47; 41; 157; 170; 164; 159; 149; 167; 142; 154; 154; 99; 132
73; 66; 163; 155; 155; 99; 146; 118; 159; 137; 43; 158; 157
|
73; 66; 163; 155; 155; 99; 146; 118; 159; 137; 43; 158; 157
47; 41; 157; 170; 164; 159; 149; 167; 142; 154; 154; 99; 132

69; 79; 73; 87; 69; 76; 107; 70; 68; 108; 69; 106; 69
130; 117; 117; 111; 128; 118; 92; 130; 131; 92; 128; 93; 128
133; 71; 62; 82; 131; 67; 104; 133; 133; 103; 131; 103; 131
161; 84; 78; 91; 156; 82; 88; 160; 162; 87; 157; 90; 156
79; 91; 87; 97; 77; 90; 109; 80; 78; 110; 78; 108; 77
126; 118; 126; 111; 129; 121; 95; 126; 127; 94; 128; 95; 129
128; 77; 76; 79; 131; 77; 111; 128; 130; 110; 130; 108; 131
|
126; 118; 126; 111; 129; 121; 95; 126; 127; 94; 128; 95; 129
130; 117; 117; 111; 128; 118; 92; 130; 131; 92; 128; 93; 128
79; 91; 87; 97; 77; 90; 109; 80; 78; 110; 78; 108; 77
161; 84; 78; 91; 156; 82; 88; 160; 162; 87; 157; 90; 156
69; 79; 73; 87; 69; 76; 107; 70; 68; 108; 69; 106; 69
128; 77; 76; 79; 131; 77; 111; 128; 130; 110; 130; 108; 131
133; 71; 62; 82; 131; 67; 104; 133; 133; 103; 131; 103; 131

59; 66; 53; 38; 72; 112; 66
89; 130; 100; 117; 123; 114; 96
51; 98; 58; 64; 67; 104; 51
61; 127; 112; 95; 121; 127; 126
144; 67; 98; 107; 98; 63; 74
101; 136; 97; 132; 79; 131; 83
75; 105; 124; 133; 107; 140; 146
115; 79; 112; 81; 129; 72; 129
65; 72; 84; 56; 93; 120; 132
|
101; 136; 97; 132; 79; 131; 83
89; 130; 100; 117; 123; 114; 96
61; 127; 112; 95; 121; 127; 126
75; 105; 124; 133; 107; 140; 146
51; 98; 58; 64; 67; 104; 51
115; 79; 112; 81; 129; 72; 129
65; 72; 84; 56; 93; 120; 132
144; 67; 98; 107; 98; 63; 74
59; 66; 53; 38; 72; 112; 66

85; 100; 89; 102; 132; 74; 117; 112; 104; 79; 115; 102; 123; 84
108; 51; 34; 131; 125; 124; 129; 120; 103; 91; 89; 91; 109; 87
103; 75; 138; 108; 104; 97; 109; 98; 49; 74; 108; 78; 96; 123
132; 90; 62; 99; 81; 107; 115; 110; 66; 71; 78; 80; 131; 70
|
85; 100; 89; 102; 132; 74; 117; 112; 104; 79; 115; 102; 123; 84
132; 90; 62; 99; 81; 107; 115; 110; 66; 71; 78; 80; 131; 70
103; 75; 138; 108; 104; 97; 109; 98; 49; 74; 108; 78; 96; 123
108; 51; 34; 131; 125; 124; 129; 120; 103; 91; 89; 91; 109; 87

96; 83; 95; 87; 63
94; 134; 99; 128; 114
123; 86; 91; 132; 90
106; 93; 132; 57; 111
68; 62; 105; 107; 85
104; 89; 128; 124; 103
73; 127; 126; 125; 75
81; 58; 118; 92; 72
43; 48; 58; 33; 116
|
94; 134; 99; 128; 114
73; 127; 126; 125; 75
106; 93; 132; 57; 111
104; 89; 128; 124; 103
123; 86; 91; 132; 90
96; 83; 95; 87; 63
68; 62; 105; 107; 85
81; 58; 118; 92; 72
43; 48; 58; 33; 116

69; 97; 83; 101; 58; 104; 68; 106; 104; 62; 59; 107; 99
40; 130; 70; 125; 37; 109; 53; 129; 101; 47; 38; 129; 126
|
40; 130; 70; 125; 37; 109; 53; 129; 101; 47; 38; 129; 126
69; 97; 83; 101; 58; 104; 68; 106; 104; 62; 59; 107; 99
---
128; 107; 104; 92; 105; 110; 108
126; 135; 119; 71; 108; 120; 95
150; 133; 121; 69; 104; 122; 116
116; 130; 116; 76; 101; 116; 101
157; 139; 116; 67; 122; 126; 105
21; 48; 77; 150; 65; 51; 102
|
157; 139; 116; 67; 122; 126; 105
150; 133; 121; 69; 104; 122; 116
128; 107; 104; 92; 105; 110; 108
126; 135; 119; 71; 108; 120; 95
116; 130; 116; 76; 101; 116; 101
21; 48; 77; 150; 65; 51; 102

142; 72; 76; 100
146; 77; 71; 109
129; 65; 47; 122
143; 77; 65; 114
82; 92; 73; 119
79; 83; 67; 117
134; 69; 82; 95
23; 90; 87; 108
31; 88; 96; 98
40; 69; 83; 97
|
146; 77; 71; 109
143; 77; 65; 114
142; 72; 76; 100
134; 69; 82; 95
129; 65; 47; 122
82; 92; 73; 119
79; 83; 67; 117
40; 69; 83; 97
31; 88; 96; 98
23; 90; 87; 108

124; 87; 98; 67; 82; 77
127; 61; 94; 52; 67; 121
45; 122; 97; 151; 130; 134
121; 79; 109; 110; 92; 170
165; 62; 107; 50; 63; 108
142; 114; 116; 107; 102; 70
141; 117; 118; 110; 105; 65
|
165; 62; 107; 50; 63; 108
142; 114; 116; 107; 102; 70
141; 117; 118; 110; 105; 65
127; 61; 94; 52; 67; 121
124; 87; 98; 67; 82; 77
121; 79; 109; 110; 92; 170
45; 122; 97; 151; 130; 134

40; 99; 171; 52; 108; 50; 78; 48; 125; 65; 95; 31; 113; 87; 75
41; 121; 53; 96; 49; 48; 70; 29; 171; 77; 105; 129; 41; 52; 85
|
41; 121; 53; 96; 49; 48; 70; 29; 171; 77; 105; 129; 41; 52; 85
40; 99; 171; 52; 108; 50; 78; 48; 125; 65; 95; 31; 113; 87; 75

120; 148; 57; 99; 88; 87; 153; 50; 145; 81; 54; 139; 95; 174
140; 41; 25; 139; 141; 28; 99; 82; 140; 20; 160; 86; 31; 137
138; 84; 30; 148; 148; 22; 153; 29; 170; 36; 97; 147; 57; 178
154; 84; 53; 125; 107; 37; 112; 120; 178; 101; 136; 106; 82; 129
53; 117; 161; 78; 92; 163; 74; 136; 19; 150; 81; 95; 145; 57
|
154; 84; 53; 125; 107; 37; 112; 120; 178; 101; 136; 106; 82; 129
140; 41; 25; 139; 141; 28; 99; 82; 140; 20; 160; 86; 31; 137
138; 84; 30; 148; 148; 22; 153; 29; 170; 36; 97; 147; 57; 178
120; 148; 57; 99; 88; 87; 153; 50; 145; 81; 54; 139; 95; 174
53; 117; 161; 78; 92; 163; 74; 136; 19; 150; 81; 95; 145; 57

169; 85; 139; 50; 62
44; 170; 134; 111; 143
174; 175; 169; 34; 162
|
174; 175; 169; 34; 162
169; 85; 139; 50; 62
44; 170; 134; 111; 143

75; 114; 65; 71; 102; 138; 80
109; 66; 93; 123; 64; 120; 102
172; 73; 107; 79; 96; 98; 112
|
172; 73; 107; 79; 96; 98; 112
109; 66; 93; 123; 64; 120; 102
75; 114; 65; 71; 102; 138; 80

71; 96; 98; 57; 128; 105; 100; 91; 115; 137; 79; 114; 102; 108; 47; 74
84; 85; 88; 79; 80; 90; 75; 110; 115; 85; 106; 111; 89; 67; 80; 128
75; 114; 83; 109; 101; 136; 108; 104; 137; 94; 80; 133; 78; 100; 117; 118
100; 129; 24; 86; 98; 108; 123; 104; 95; 91; 117; 138; 98; 146; 145; 152
|
100; 129; 24; 86; 98; 108; 123; 104; 95; 91; 117; 138; 98; 146; 145; 152
84; 85; 88; 79; 80; 90; 75; 110; 115; 85; 106; 111; 89; 67; 80; 128
75; 114; 83; 109; 101; 136; 108; 104; 137; 94; 80; 133; 78; 100; 117; 118
71; 96; 98; 57; 128; 105; 100; 91; 115; 137; 79; 114; 102; 108; 47; 74
